One hidden turn or mirror swaps the rows below in pairs. Which row is each named row swapped with?
The rows were stretched afterwards, more along some directions than others.
tika: [-0.15 -1.70 2.10 1.01 -0.65 1.45 -0.85 0.31 2.78 -1.59 0.34 1.99 0.64 1.03 0.23 -2.26 -1.53]
ribi: [-0.97 -0.92 -1.38 -0.79 0.32 0.51 -0.03 0.53 2.01 -1.01 -0.66 1.41 -0.57 0.68 1.42 -0.10 0.25]
Zoke: [0.42 -0.49 0.65 0.98 -0.33 0.87 -1.31 1.78 2.25 0.22 -0.08 0.93 -0.46 1.86 -0.41 -1.33 -1.35]
Mesi: [-0.89 0.51 -0.22 -1.06 1.48 -0.71 -0.52 -1.15 0.76 -0.96 0.65 1.11 0.05 -0.85 -0.33 -0.02 0.70]
rikek: [-1.14 0.17 0.48 -1.52 0.15 -0.92 -0.10 -1.17 1.07 -0.44 0.09 0.34 -2.42 -1.40 1.66 0.03 0.94]
pov: [-0.59 -0.71 2.72 -0.11 0.42 0.24 -0.61 0.52 1.20 0.32 0.59 1.33 -0.15 0.55 -0.16 -1.36 -0.72]
zete: [0.32 -0.23 -0.07 0.31 0.79 -0.28 -0.80 -0.42 2.77 -0.07 1.18 0.95 0.22 -0.07 -1.88 -1.58 0.21]
Fevuz: [-0.05 -1.29 0.18 -0.11 -0.92 1.82 0.17 1.74 2.04 -0.48 -1.35 -0.20 -1.60 1.20 1.70 -0.15 -1.18]
dozu: [-0.40 0.98 -2.09 -0.59 1.11 -1.17 -0.08 -1.50 1.13 1.22 2.13 1.30 -0.01 0.34 -1.45 0.19 1.86]
Turab: [-0.86 -0.98 0.30 1.11 1.69 2.10 -0.03 0.97 2.55 -0.58 -0.91 0.22 -0.07 0.27 -0.12 -0.65 -0.05]
Fope: [-0.69 -2.58 1.57 1.41 1.45 1.03 0.97 0.01 3.80 0.19 1.25 1.62 -1.94 1.47 0.47 -2.21 -0.13]
Teku: [-1.04 -3.72 1.45 0.82 0.85 2.33 0.12 0.45 4.07 -1.34 0.38 0.98 -2.53 0.87 1.30 -1.82 -0.10]
Sul: [-0.58 1.73 -0.41 -0.87 -0.01 -2.44 0.17 -1.66 -0.67 0.47 -0.42 -0.87 -0.27 0.20 0.28 1.19 0.98]
Zaga: [-0.26 1.88 -1.85 -1.83 0.97 -1.27 -0.67 -0.22 0.67 1.01 0.92 0.93 -1.41 -0.03 -0.72 0.09 1.59]
Banos: [0.27 -0.95 -0.29 1.65 0.18 -0.65 0.01 -0.24 0.79 1.81 1.97 1.31 0.75 2.16 -1.39 -0.32 -0.62]
gif: [-0.81 -0.42 0.31 -1.48 0.33 1.33 -0.30 -0.22 3.39 -0.54 -0.86 0.62 -3.02 -0.74 1.86 0.09 0.79]
rez: [-0.36 -0.13 0.76 -0.68 0.90 1.09 -0.02 1.05 2.96 -0.17 -0.92 0.04 -2.24 0.50 0.99 -1.50 -1.31]
Basat: [-1.99 0.91 2.40 0.35 -0.13 -0.16 -0.34 0.35 1.55 -0.54 -0.04 0.31 0.68 0.18 -0.63 -2.18 -1.08]
Loro: [-1.43 0.12 -1.61 0.33 -0.71 -1.70 0.57 -1.39 0.66 -0.09 0.84 -1.04 0.45 1.18 -0.72 1.71 0.63]
nipi: [-1.16 -1.50 1.45 0.76 0.88 0.48 -0.24 1.23 5.03 -1.24 -0.47 0.71 -1.85 0.71 0.50 -2.77 -0.77]
zogat: [-0.16 -2.13 1.28 0.17 -0.42 1.88 -0.15 2.00 3.90 -2.04 -1.81 0.42 -0.61 0.53 1.27 -2.86 -1.82]
nutik: [-0.41 -0.41 -1.70 -1.02 0.32 -0.26 1.61 -0.08 1.33 0.35 0.18 -0.79 -1.17 0.65 -0.16 0.42 2.30]
Rubo: [-2.02 -1.42 0.63 -0.95 0.44 1.47 -0.59 -0.24 1.87 -1.49 -2.83 -0.39 -0.96 -1.88 1.61 0.04 -1.00]
telod: [-0.92 -2.49 0.42 0.24 -0.04 2.75 1.34 0.54 3.19 -1.36 -0.39 -0.33 -2.68 1.50 1.53 -0.24 0.74]
sizep: [-0.82 0.79 -0.46 -0.03 0.20 -2.49 -0.42 -1.59 -1.21 0.02 1.63 0.93 0.33 -0.10 -0.63 1.04 1.74]
fite: [-1.37 -0.39 -0.94 -0.14 0.34 -1.45 0.71 0.24 2.76 -0.85 0.01 -0.71 -1.28 0.11 0.30 0.14 0.02]
vavot: [-1.36 1.02 -0.92 0.47 1.80 -0.96 -0.21 -1.79 2.18 0.49 1.09 0.86 1.15 -0.75 -0.92 -0.60 1.03]
Femo: [-0.93 -0.88 -0.35 0.22 0.37 0.66 0.12 -0.83 1.74 -0.55 1.37 2.27 -0.02 1.17 0.62 -0.38 0.63]
Baro: [-0.44 -2.54 0.75 -0.36 1.70 1.48 0.54 1.02 3.77 0.42 -1.10 0.18 -0.70 -0.37 -0.05 -1.65 0.23]
Bavo: [0.09 -0.62 -0.68 -1.58 -0.22 1.17 -0.05 0.67 0.98 -0.26 -0.74 0.48 0.91 -0.28 -0.52 -1.08 -0.09]
lipo: [-0.95 -1.20 0.38 -0.86 -0.94 1.34 -0.31 1.75 0.33 -1.33 -0.17 0.14 -0.24 -0.53 -1.11 -0.59 -0.72]
rok: [0.25 -1.99 -0.46 -0.18 -0.31 1.37 1.63 1.38 1.29 -1.17 -0.78 -0.36 -1.01 1.40 0.70 -0.14 0.97]
rerum: [0.11 -2.11 -2.02 -0.37 -1.38 0.48 0.46 0.92 0.28 -0.59 -0.18 0.26 0.50 0.22 0.60 1.10 0.13]
sinok: [-1.09 -0.80 -1.54 -0.49 -1.28 -0.80 0.09 0.23 1.96 -1.04 0.46 0.53 0.52 0.25 -0.16 1.00 0.11]
nukul: [0.44 1.10 -0.18 0.07 0.33 -1.23 -1.33 0.50 1.13 -0.29 0.66 0.41 0.06 0.29 -1.28 -0.84 -0.65]
rirug: [-0.11 -1.77 0.58 -0.69 -0.43 1.91 0.38 0.49 1.15 -0.13 -1.33 0.52 -1.25 0.02 1.45 -1.03 1.03]
Pifiv: [-0.94 0.21 -0.36 -0.19 -0.10 -0.76 0.47 -1.25 -0.21 -0.26 0.14 0.21 -0.47 1.17 1.37 1.60 1.07]
deder: [-0.29 -1.67 -0.31 0.55 -0.77 0.02 -0.63 0.21 1.28 0.53 1.31 0.28 0.22 1.24 -1.18 -0.72 -0.52]
vafu: [-0.48 -1.11 -1.63 0.42 0.19 -0.45 0.56 1.46 2.27 -0.78 -0.01 -0.15 0.72 1.23 -0.67 -0.29 -1.49]
satal: [-0.74 0.10 1.32 0.95 -0.01 1.28 -0.32 0.25 1.19 -0.52 1.89 2.29 1.01 1.05 -0.37 -1.70 -0.19]

pov swaps with Baro
rerum swaps with rikek
Turab swaps with Basat
Pifiv swaps with nutik
Zoke swaps with nipi
Fope swaps with Banos
vafu swaps with rez

One hidden turn or mirror swaps the rows below in pairs. Which row is each named row swapped with?
The rows were stretched afterwards, more along some directions than others.
nuz: [1.67 0.08 -1.07 -1.46 -1.17 -2.13 -0.94 1.95 0.48 -2.18 0.71 -0.68 1.81 1.10 2.59 -0.80 -0.32 -0.31 -1.07]
duven: [2.15 -0.84 -0.49 0.46 -1.82 -2.32 -1.26 -1.25 -0.70 0.41 0.28 2.67 -0.87 1.66 0.55 -1.63 3.02 -1.53 0.96]
rego: [1.42 -0.30 -0.33 0.27 0.96 -1.67 -0.43 3.01 -0.63 0.66 1.47 0.30 -1.19 -1.19 0.40 -2.08 1.33 0.94 -2.11]
soduk: [-0.06 0.24 0.41 0.73 -0.12 -0.64 0.13 -0.56 -0.32 -1.78 0.96 0.55 -2.09 1.37 1.51 1.17 1.03 -1.02 1.58]
zuves: [1.16 -0.54 -0.03 0.47 0.02 -0.73 -0.60 0.77 -0.10 1.90 1.81 0.64 2.93 1.39 -0.35 0.79 -0.97 1.60 -0.04]
sumek: [2.55 -2.44 -2.18 1.58 -0.47 0.05 -1.20 -0.14 0.68 0.65 0.49 1.04 1.77 1.33 -0.27 -1.19 -2.46 2.33 -0.10]
razug: [1.79 -1.82 0.40 1.95 -0.78 -0.71 -0.19 0.08 0.76 0.10 1.91 3.30 -0.62 -1.22 0.88 -1.45 -1.31 0.42 -1.49]
zep: [2.64 -1.27 0.62 0.66 -1.28 -1.23 -0.43 0.32 -1.23 0.04 3.38 2.44 0.83 -0.27 1.17 1.30 -2.22 -1.28 -0.28]
pak: [1.69 -0.72 0.20 -2.80 -0.97 -3.38 0.22 1.80 1.04 -1.08 2.38 1.55 -0.93 1.71 -0.28 -0.70 1.77 -4.03 1.14]
Bes: [2.25 -0.63 -1.24 -3.10 -1.89 -2.59 0.12 -0.03 0.83 0.30 0.26 2.02 -1.49 1.54 0.00 -1.49 -0.07 -3.31 1.78]
fiza: [1.35 -1.43 -0.34 2.06 -0.13 -0.48 -1.83 -1.14 -0.55 3.14 -0.34 2.65 0.23 0.87 -1.15 -1.24 1.22 0.78 2.59]
neri: [2.21 -1.97 0.36 1.36 0.36 0.35 -0.15 -1.62 0.85 0.69 0.87 3.91 -2.24 -0.91 -1.35 -0.06 -0.10 -0.40 2.23]
dinu: [-0.86 -0.46 0.01 0.03 -0.48 -1.78 -0.39 1.14 0.75 0.82 0.77 1.99 -0.34 2.55 0.25 -2.63 3.15 0.71 1.09]
rop: [0.21 -0.97 -0.09 0.67 -1.30 -2.42 -2.02 1.97 -0.87 0.14 1.56 0.57 -0.65 0.30 3.73 -1.36 1.02 -2.43 -2.13]
nineb: [1.04 -2.14 0.25 0.85 1.41 -0.69 -1.56 1.01 -1.27 1.08 0.59 0.18 0.24 -1.78 1.05 -0.81 1.18 -1.50 -1.12]
fozet: [1.75 2.04 -0.80 1.54 0.51 -1.45 -1.84 2.34 -2.23 -0.05 1.19 1.12 1.98 -0.40 2.65 1.07 2.23 0.04 -1.07]
Memub: [-0.91 -0.55 1.36 3.38 -0.36 1.76 -2.65 1.09 -0.35 -1.64 0.10 0.49 -1.14 0.61 2.40 -0.10 0.45 0.47 1.21]
tum: [1.50 -0.75 -0.38 1.85 -1.23 -1.60 -1.45 -0.59 -1.08 0.42 0.27 2.08 -0.12 0.48 1.22 -1.54 2.09 -0.06 -0.26]
Lorin: [0.37 -1.12 -0.53 1.48 -1.28 -2.00 -1.77 1.12 -1.09 0.52 1.60 0.19 -0.30 0.16 3.45 -0.82 0.21 -1.96 -2.18]
kub: [0.51 -1.80 1.68 1.89 -1.34 -1.61 -1.16 0.16 -0.43 0.16 2.59 1.95 -3.43 2.36 1.23 0.18 1.77 -1.15 -1.39]
nafal: [2.25 -1.17 0.43 0.69 0.32 -0.16 0.23 -1.24 0.91 0.09 1.74 4.13 -2.18 -1.07 -0.70 0.15 -0.75 -0.72 1.69]
rupoz: [1.96 -0.50 -0.46 0.83 -0.21 -1.08 -1.00 -1.17 0.06 2.55 -0.03 3.45 -0.31 1.65 -1.65 -0.78 1.12 0.31 3.47]
Fop: [2.79 0.85 0.54 0.37 -0.06 -2.95 -1.17 1.56 -1.17 2.12 1.87 1.98 0.75 0.54 1.34 0.53 1.81 -2.44 -0.01]
Lofen: [3.65 -1.85 -0.79 -1.58 -1.92 -2.37 -0.66 -0.40 -0.09 -1.04 0.55 1.93 -2.05 1.36 1.61 -1.06 -0.21 -3.53 -1.50]
tabad: [2.11 1.14 -0.53 -1.92 -1.12 -2.28 -0.66 1.24 -0.61 -0.70 1.13 0.92 -0.51 0.06 1.42 1.39 1.34 -4.42 1.01]
kos: [0.26 -0.02 0.40 -1.98 -0.20 -1.61 1.06 0.44 0.28 -1.97 1.27 1.14 -1.42 0.31 0.52 -1.08 2.41 -0.15 -0.02]
Mivoz: [1.73 -0.70 -1.43 -0.17 -1.08 -1.87 -0.24 -0.69 0.69 -1.68 3.13 1.96 -1.57 3.67 0.34 0.58 0.50 -0.54 1.64]
fis: [1.58 -2.09 -0.21 2.05 -1.49 -1.21 -0.74 -1.16 -0.15 0.40 0.98 2.42 -0.94 0.19 0.43 -1.42 0.39 0.09 -0.66]
ripo: [0.38 -0.64 -0.11 0.52 -0.08 -1.65 -0.90 2.41 -0.63 1.51 -0.22 0.74 -0.38 -1.46 2.21 -2.34 1.56 -0.97 -1.84]
dal: [0.67 0.28 0.89 -0.70 0.27 -1.36 0.12 1.81 -0.27 -0.56 -0.39 1.25 -1.76 -2.44 0.60 -2.12 2.46 -0.96 0.71]
marip: [3.14 -0.78 -0.67 0.03 -2.34 0.38 -1.74 -0.56 -0.72 -2.35 1.35 0.72 1.62 3.55 0.44 1.37 -0.25 0.30 0.76]
rafu: [2.10 -0.73 -1.44 -0.76 -0.75 -1.47 0.09 -0.55 1.22 -2.46 2.24 2.26 -2.23 2.71 -0.19 0.13 0.56 -0.81 2.25]
dosip: [-0.48 0.49 -0.01 -1.29 0.66 -1.76 -0.09 2.26 1.66 -1.11 1.29 0.80 -1.11 1.88 0.85 -0.95 1.02 0.64 2.26]
Ketap: [2.71 -2.62 -2.49 0.26 -1.03 -0.12 -0.64 -0.84 0.74 0.66 0.08 1.21 1.60 1.53 -0.78 -1.95 -2.54 2.45 0.13]
ziruf: [1.13 1.53 -1.17 -1.57 -0.38 -3.34 0.68 0.45 -0.33 0.47 -0.22 1.68 -0.23 0.95 0.57 -0.91 3.84 -2.13 2.54]
gobop: [3.53 -2.69 -0.06 -1.69 -1.75 0.26 -0.34 -1.85 -0.17 0.11 -1.77 1.78 -1.69 -0.38 -1.80 -1.28 -0.92 -0.79 0.10]
vupa: [5.14 0.68 -1.57 -3.12 -0.68 -3.05 -0.10 1.30 -0.57 -0.12 1.50 1.28 -0.23 0.62 -0.57 -0.12 0.69 -2.57 -0.54]
ref: [2.20 -2.30 0.21 2.22 -0.95 -0.45 -0.56 -0.70 0.48 -0.02 1.28 3.01 -0.84 -0.95 0.54 -0.85 -0.37 -0.27 -0.87]
lon: [1.40 -1.40 1.44 -0.38 -0.28 -3.05 1.18 0.98 0.26 1.19 3.77 4.96 -3.03 1.61 0.41 -1.78 1.12 -0.94 0.68]
Kuzut: [0.86 -1.60 0.23 0.56 -0.30 0.97 -0.87 -0.11 0.13 -0.90 0.48 1.93 -1.50 2.94 -0.66 -1.38 1.60 2.43 1.95]
vugun: [0.40 0.90 -1.11 2.34 0.39 -1.50 -1.35 1.31 -1.37 3.08 0.30 -0.08 3.52 0.23 1.03 0.90 0.85 0.40 1.19]
mumo: [-0.16 -1.80 0.57 0.85 -0.81 -0.42 -0.81 1.21 0.96 -0.93 1.54 0.97 -2.52 0.75 0.59 -0.15 -1.41 -1.05 0.77]
kigek: [1.57 0.18 0.50 -1.82 -1.25 -1.48 -0.26 0.39 -0.78 -2.30 0.20 0.14 -3.18 2.05 -0.19 1.28 3.00 -3.00 1.18]
nog: [2.78 -1.87 -0.52 0.83 -0.26 -0.86 -0.43 -2.34 0.32 2.40 0.46 3.92 -1.38 0.96 -1.97 -0.45 0.13 -0.37 2.62]
lut: [1.63 -0.51 -0.63 0.00 -1.78 -1.11 0.12 0.31 0.83 0.51 0.08 0.58 1.87 2.63 0.02 -0.22 -2.28 0.35 0.97]
Rubem: [2.03 -0.08 -1.15 0.09 -0.66 0.29 -2.03 -1.23 -1.61 -0.15 -0.33 0.11 2.78 0.17 0.52 1.43 0.60 -1.05 1.19]
Gona: [3.10 -0.06 -0.13 -1.63 -2.51 -0.83 -1.23 -0.23 0.63 -2.54 -0.76 2.26 -1.15 2.79 1.11 -0.89 0.79 -2.86 2.05]
sigut: [1.87 -0.56 -0.81 -2.89 -1.62 -2.42 -0.73 0.74 0.50 -0.12 0.23 1.93 -1.40 0.87 0.84 -1.47 0.37 -3.55 1.44]
nevid: [1.99 -1.62 -0.10 0.65 -0.68 -0.61 -1.50 1.01 -1.28 1.72 -1.12 -0.33 0.37 1.43 -0.09 -0.69 0.74 0.33 -1.59]
kazam: [1.02 2.08 -0.71 -1.22 0.47 -1.64 0.09 2.82 0.35 -0.10 0.27 2.46 0.14 0.56 -0.42 -0.90 2.09 0.69 2.38]

Kuzut swaps with marip
Rubem swaps with dinu
duven swaps with fiza
razug swaps with nafal
nog swaps with fis
tabad swaps with ripo
vugun swaps with ziruf
kub swaps with gobop
lut swaps with soduk

